The rows below fall into families. The same turns and mirrors carry the whole set onto itself and the rows of a family onto each other. For each named row, which other rows are in its family? Write them in the order they are listed.
These 30 rows form 5 families of 6 rows each.
nakuf: [-16 -12  19 -15 -35  -2  10  20  -3  -5  12  23  13  11   4 -19   1  33]
nelab: [  4 -23   3  18  11 -11  -4 -15   9  25   1  12  -8   6   9 -14  -2  23]
rol: [ -9 -23  26  -2 -25  -4 -10  20 -10   6  12  25   5  22   3 -11  -7  31]
Feb: [ -9 -34   3  10   6  -7  22 -16   4  21  -1  13   4   8  15  -3  -1  11]
vukuz: [-14   5  -5   2 -10   4 -19  -3  34   4   5   9  16  13  16 -42  12   4]
paz: [ -6  23  16   5   4  45  -7 -11  -3  24   1 -37 -11   3 -10 -18  18 -21]
luzu: [-13 -11  15  -8 -29  -2   2  29 -13   1   9  22   8  22  -2 -19  -8  37]
Tem: [-19   1  -1   7  -4   7 -17  -3  30  15  10   9  18  22  20 -42   7  -3]
sopin: [-14 -19  13 -15 -30  -6   5  27  -8  -2  16  21   8  18   4 -16  -5  30]
Ridi: [-14   5   2  17  -8  15 -22   9  29   6   2   8  12  17  15 -43  11   1]
gado: [  2   7   2 -20   4  14   8 -17 -41  40  -7 -24   4   1 -20  -1   3  -8]
faz: [  0  29  14  -1   4  47   1  -4   8  22  -8 -32  -6   3   4 -22  25 -17]
Teno: [-18  -9  19 -13 -32  -1  12  17  -7   8  14  23  17  21   5 -30  -7  32]
feg: [-13  19  24 -31 -20  36  -6  32 -23   1  11 -24   7  29  -9   3   8   1]
kaba: [-10  20  22 -32 -21  39  -5  36 -25   4  13 -23   8  15  -7  -2   5  -3]
mis: [  3   7  -6 -18   8  12   5  -9 -39  26  -9 -24   2  -6 -27   6   3  -9]
ledul: [  2   8   9 -15   4  18  10  -8 -36  28   7 -31 -19   9 -23  14  -2   2]
viri: [ -6  27  20  -7   7  48   7   5  -4  30  -7 -30   0  -1  12 -27  20 -21]
Nudo: [-14  25  28 -22 -23  40  -8  27 -26  11  15 -24 -12  24 -11  -3   8  -5]
fuba: [ -3  31  11  -4   2  45   3   8  -4  21 -12 -25  -4 -12   4 -26  23 -23]
Farod: [  7   6   3 -18   1  11  11 -17 -36  30  -8 -21  -8   5 -24  14   6   0]
kinu: [  0 -31  -4  19  12  -8  13 -13   3  19  -9  11  -3   4   4  -5   1  16]
zuka: [ -6 -31  -5   6   6 -12  12 -14   9  12  -3  14   1   4  11   3   6  11]
linu: [  2  29   7  -4   6  44  -5  -1   2  24  -4 -33  -2  -7   3 -23  21 -22]
Vapul: [-15   0   4   8 -13  11 -16   8  32   3  10  10  11  10  18 -46  13   1]
dudi: [-17  12  20 -34  -7  35  -5  32 -30  10  12 -28  14  26  -3   3  -2  -5]
zeme: [  8   1   1 -21   4  13  10  -7 -39  30  -2 -24  -5  -3 -19  15   2  -5]
refo: [-14  18  15 -31  -7  34  -1  41 -26   1   9 -26   6  16  -4   6   2  -5]
mimif: [ -1 -31  -7  11   8 -13  11 -19   7  18  -1  11  -2  -1   5 -10   4  12]
Paku: [-10  -4  19  18  -8  14 -22   8  28   5  11   8  10  15  15 -42   3  17]

Same family as dudi: Feb, Tem, gado, Teno, viri
Same family as mimif: sopin, kaba, linu, Vapul, zeme
Same family as Paku: nelab, rol, paz, ledul, Nudo

The rows below fall into families. The same turns and mirrors carry the whole set onto itself and the rows of a family onto each other. For each named row, which other rows are in its family? Write them in the order they are listed.
These 20 rows form 5 families of 4 rows each.
Kozug: [ -8  -8 -12 -10  53 -10 -31   6  14  13  17  11  14  10 -17  18 -28 -25
  -4   1  22   8  13 -11 -13   5]
Depe: [ -5  35  -6  -3  38  -2  27  -8   4  56   7  13  -4  22  -3   5 -26 -45
   3   2  -5 -39   9   7  -4   2]
ruvu: [-35  17   0 -23  56  -6  -7   4   1  41  37  11  -4  19 -11   4 -33 -27
  10   8   3  13  11 -16  20  31]
godif: [ -9  -7  -7 -18  52  -2 -10  -1  -8  46  31  15   0  10 -23  26 -31 -35
  -1  -9  22  18  14 -10  10  19]
pez: [-39  22  -4  25  33   1  17 -20   8  32 -27 -17  -2   9  -8 -15  -3 -21
   6 -31  14 -45 -19 -35 -27  13]
dele: [-29  31 -24  15  35   6  12 -28 -19  31 -31 -12  -3  25 -27 -20  12 -39
   9 -31   9 -45 -12 -14 -12  21]
Dum: [-16 -47 -10  11  37  19 -16  -9  -7  -3   3  -6  -4  -1 -19 -11  17 -40
   7 -34  21 -10   9 -20 -10  12]
Sesir: [-19  14 -17   2  32   8  -9 -10  -6  13 -37 -35  -9  18 -10 -29 -10 -38
  21 -35  14 -49   7 -18  -9  21]
noze: [-33  24   4   1  35  -1  27  -8   3  50  14   3 -16  30   0 -17  -8 -37
  21  14  -6 -55   2  -2  10  13]
kede: [ -4  26 -13  -8  18  -1   4   8  28  37   7  -6   3  20  -6 -18 -32 -40
  -1   1  -7 -37  23  -4 -14  -8]
Gemi: [-47 -15 -11   1  38  16 -10 -15  -3  15  40   5 -12  17 -35  -9  23 -36
 -13 -23  14  13   3 -37  11  27]
dur: [-49  17 -12  13  42   0   3 -32 -14  10 -13 -10 -12  34 -24 -17  25 -31
  12 -17  25 -44 -19 -31   8  29]
mipig: [-39  18 -17   5  28   8  -7 -25 -12   2 -26 -12  -2  36 -21 -34  17 -22
  11 -24  -9 -37 -14 -17  -6  23]
Nif: [-35 -38  -9  -8  29  17 -32  -7 -11  15  22  -5 -18  25 -44 -16  12 -23
   6 -29  11   3   1 -26   1  24]
ren: [-29 -26 -21   6  31  20  -9 -17 -23  26  11  -3  -4   8 -48  -9  21 -40
  -1 -43  22   7   1 -26   0  24]
Kilu: [ -6  -9   9 -24  46  -1 -15  -3  10  21  34  14 -14  28 -14  14 -40 -27
   4   5  17   2  10  -9  19  21]
Nugi: [-14  35   2  -1  39   7  12 -14  17  24   8   6 -14  35   9  -4 -16 -30
  -1   7 -13 -50   9  10  -3  11]
Torel: [-17  18  13   5  31  -7  31  -4  21  53   5   3   3   4  16   6 -36 -25
   5  -4   3 -33   1 -20  -9   0]
gofa: [-25 -15   8  -5  40   4  -4   4  13  47  26  -2   6  -7  -8  19 -36 -12
  -1 -18  26  16   9 -32  -2  21]
gugo: [-40 -24  -6  18  23  17   2 -14   4  23   5 -13   5  -6 -32 -17   5 -20
  -2 -44  26   5 -10 -48 -13  23]

Same family as Kilu: mipig, Nif, Nugi
Same family as dur: ruvu, noze, Gemi
Same family as ren: Depe, godif, dele
Same family as pez: Torel, gofa, gugo

The rows below fall into families. The same turns and mirrors carry the whole set onto itself and the rows of a family onto each other. For each named row, which other rows are in its family? Write them in the order they are listed.
These 16 rows form 4 families of 4 rows each.
dufe: [ 31  -8   0   0 -18  34  -9  -4   9  19  -7   0 -29]
kamo: [ 21   3   2 -33   2  35 -19 -25 -10  37  24 -12 -33]
Mim: [ 20 -29   0  -7  -7   8  10   9  17  32   7   0 -17]
memud: [ 47   0  -7 -21  54  10   3 -36  -2   7   3 -37 -22]
zomit: [ 13 -21   6 -32  -3   1 -33 -14  -9  37  21 -30 -20]
Masi: [ 18   9   5 -34  -8  29  -2 -28  -6  39  24 -12 -29]
valis: [ 46  -9 -13 -12  45 -17  15 -27  -5  -3  12 -14 -15]
gaf: [ 50   6  -3 -19  51   2  12 -35   9  13   8 -34 -14]
dugel: [ 17 -16  12  -9  -4  16 -20  -7   0  37 -20   3 -15]
Notob: [  2  -4  -6 -27  -4   8 -16 -18   2  26  33   5 -26]
nufu: [ 40 -24  -4 -24  34 -20  -5 -22 -16  12  -4 -46 -15]
tedo: [ 29   0   2  -5 -26  24  -9 -11   4  23 -14  -8 -25]
gapu: [ 16 -27   9   6  22  -4  26 -16  11  -8  22 -35  -9]
nikup: [ 25 -21  27   7  31   0  -5 -39  -2 -13   4 -37  -2]
Tik: [ 30  -4   5  17  29  17   3 -26  14 -22   5 -41 -12]
riz: [ 36   2   8  14  22   5  -4 -31  19 -16   5 -46  -6]

Same family as Mim: zomit, nufu, gapu
Same family as kamo: dufe, memud, Tik
Same family as valis: dugel, Notob, nikup
Same family as gaf: Masi, tedo, riz

The rows below fall into families. The same turns and mirrors carry the whole set onto itself and the rows of a family onto each other. For each named row, which other rows are in its family? Write them in the order they are listed.
These 20 rows form 5 families of 4 rows each.
dovu: [  4 -18 -15  -4 -15  22  13  20  17  -7 -11  36]
solut: [ -1 -36   2  43 -18  -3  14  -2 -36 -22  16  15]
fupe: [ -5  -7 -21  -2 -12 -19   9  43  -1  -2  22  -4]
vol: [-11 -41  10  -7 -19  -5  -2  43 -11 -18  24 -11]
vit: [ -7  -8  17  34  -7  -7  34  -1  -4  -9 -16  33]
Sebo: [ 13 -17  29  11 -35  -5  -8  12 -15 -28 -15  23]
biza: [  1 -49  -8   5   3  -9  11  23 -29   0  28 -13]
telod: [ -8   2  -8  -9 -19 -22   9  12 -14 -10  -5  39]
veza: [ -4   0  -3   3  -3 -11  27  30  12   8 -20  27]
Sina: [ 11 -49   9  20   5  24  22  -1   4  -9  13  -5]
dod: [ 10 -35 -14  -2   0  21  15  32  20   2  10  -3]
Dipu: [ 12 -23   9  31  -5 -16  13  11 -15  -8  28 -26]
figub: [  0 -37  27  30 -28   1  -1  17 -17 -33  17  -7]
rugo: [  9 -13  22  23 -10 -19  13 -20 -28 -19   1  18]
peges: [  2 -21  11 -26 -24 -11  -9  36  -9 -14  -8  17]
Rov: [ 19  -4  -8  23 -30  -6   1  12 -20 -11 -17  38]
dofu: [  3 -32   8  17 -10  24  20 -13  -1 -19  -7  35]
nid: [-10 -32  20  36   9  -4  39   5  -7  -5  10  -5]
Zer: [ 20 -18 -18 -16  -8 -15  -1  36 -12  12  -5  11]
Zuge: [ -7 -24   0   5  13 -10  33  36   9  13   7 -10]

Same family as fupe: telod, Dipu, rugo
Same family as dovu: Sina, dod, dofu
Same family as figub: vol, Sebo, peges

The rows below fall into families. The same turns and mirrors carry the whole set onto itself and the rows of a family onto each other. For each named row, which other rows are in its family? Write them in the order they are listed.
These 16 rows form 4 families of 4 rows each.
boni: [ -8  15  24  -8 -28   4 -22  31  -2 -12  -9  56  14  -9   1  -5 -25   8
 -29  -8 -46  26   6]
nit: [ 17  10  22  19 -27 -13 -25  -8 -22  -1  23  17 -13 -18  32 -29 -32  18
 -30  -7  -9  25  38]
Fof: [ -3  18  32   0 -26  -4  -8  33  -3 -24   6  43  21 -20  -8   3 -17  31
 -23 -12 -54  21  -2]
gida: [ 19  19   6  -4 -19 -17 -22  -1 -43 -15   0 -23 -29 -11  22  -9 -22  20
  -9 -15  27   9 -11]
kesa: [ 10  12  30  15 -26 -12 -11   9 -28  -2  29  -1 -13 -30  14 -39 -22  37
 -26  -2 -10  15  35]
tasa: [ 15  17   7 -14 -28 -22 -25  -6 -36 -18  10 -21 -20  -3  20  -7 -18  40
  -6 -24  29  11   3]
Libev: [ 21  13   2 -13 -17 -10 -25   8 -45  -5   1 -18 -26 -17  19 -14 -13   8
  -2 -29  27  14  -6]
borub: [ 26  11   0 -12 -20  -4 -23   9 -43  -2   6  -9 -33 -12  24  -9 -23  18
 -11 -22  36   9   3]
dem: [  3  15   6 -20 -24   4 -14  27 -21 -27 -22  13   1   4  -9  27  -9  11
 -17 -19 -10  21 -45]
puzok: [ 14  10  24  14 -33 -12 -15   2 -28  -9  30  22 -15 -29  24 -35 -33  31
 -14   5  -8  15  38]
burid: [ -1  17  15 -24 -32   2 -24  28 -11 -25 -15  15   6  15 -23  24  -7  23
 -10 -15  -5  11 -32]
fira: [  9   3  25  14 -22  -9  -8   8 -21   3  40  15 -14 -21  11 -40 -27  36
 -16   1 -11  15  32]
vake: [ 18  14   5 -18 -21   8 -20  31 -14 -23 -13  32   1   3  -6  36 -15   7
 -10 -27  -6  15 -36]
guba: [ -4   7  24  -5 -39   7  -6  31  -5 -22   6  59  15 -16  -6   0 -22  23
 -22  -1 -46  26   5]
pir: [ 20  14   9 -16 -26   4 -28  23 -20 -20 -13  18  -1  -4  -9  30  -4   2
 -12 -30 -10  16 -45]
rora: [ -3  10  25  -8 -29  -3 -10  29  -1 -16  19  56  12 -19  -4  -3 -22  38
 -21 -11 -53  17  -4]

Same family as nit: boni, tasa, burid
Same family as dem: gida, puzok, guba

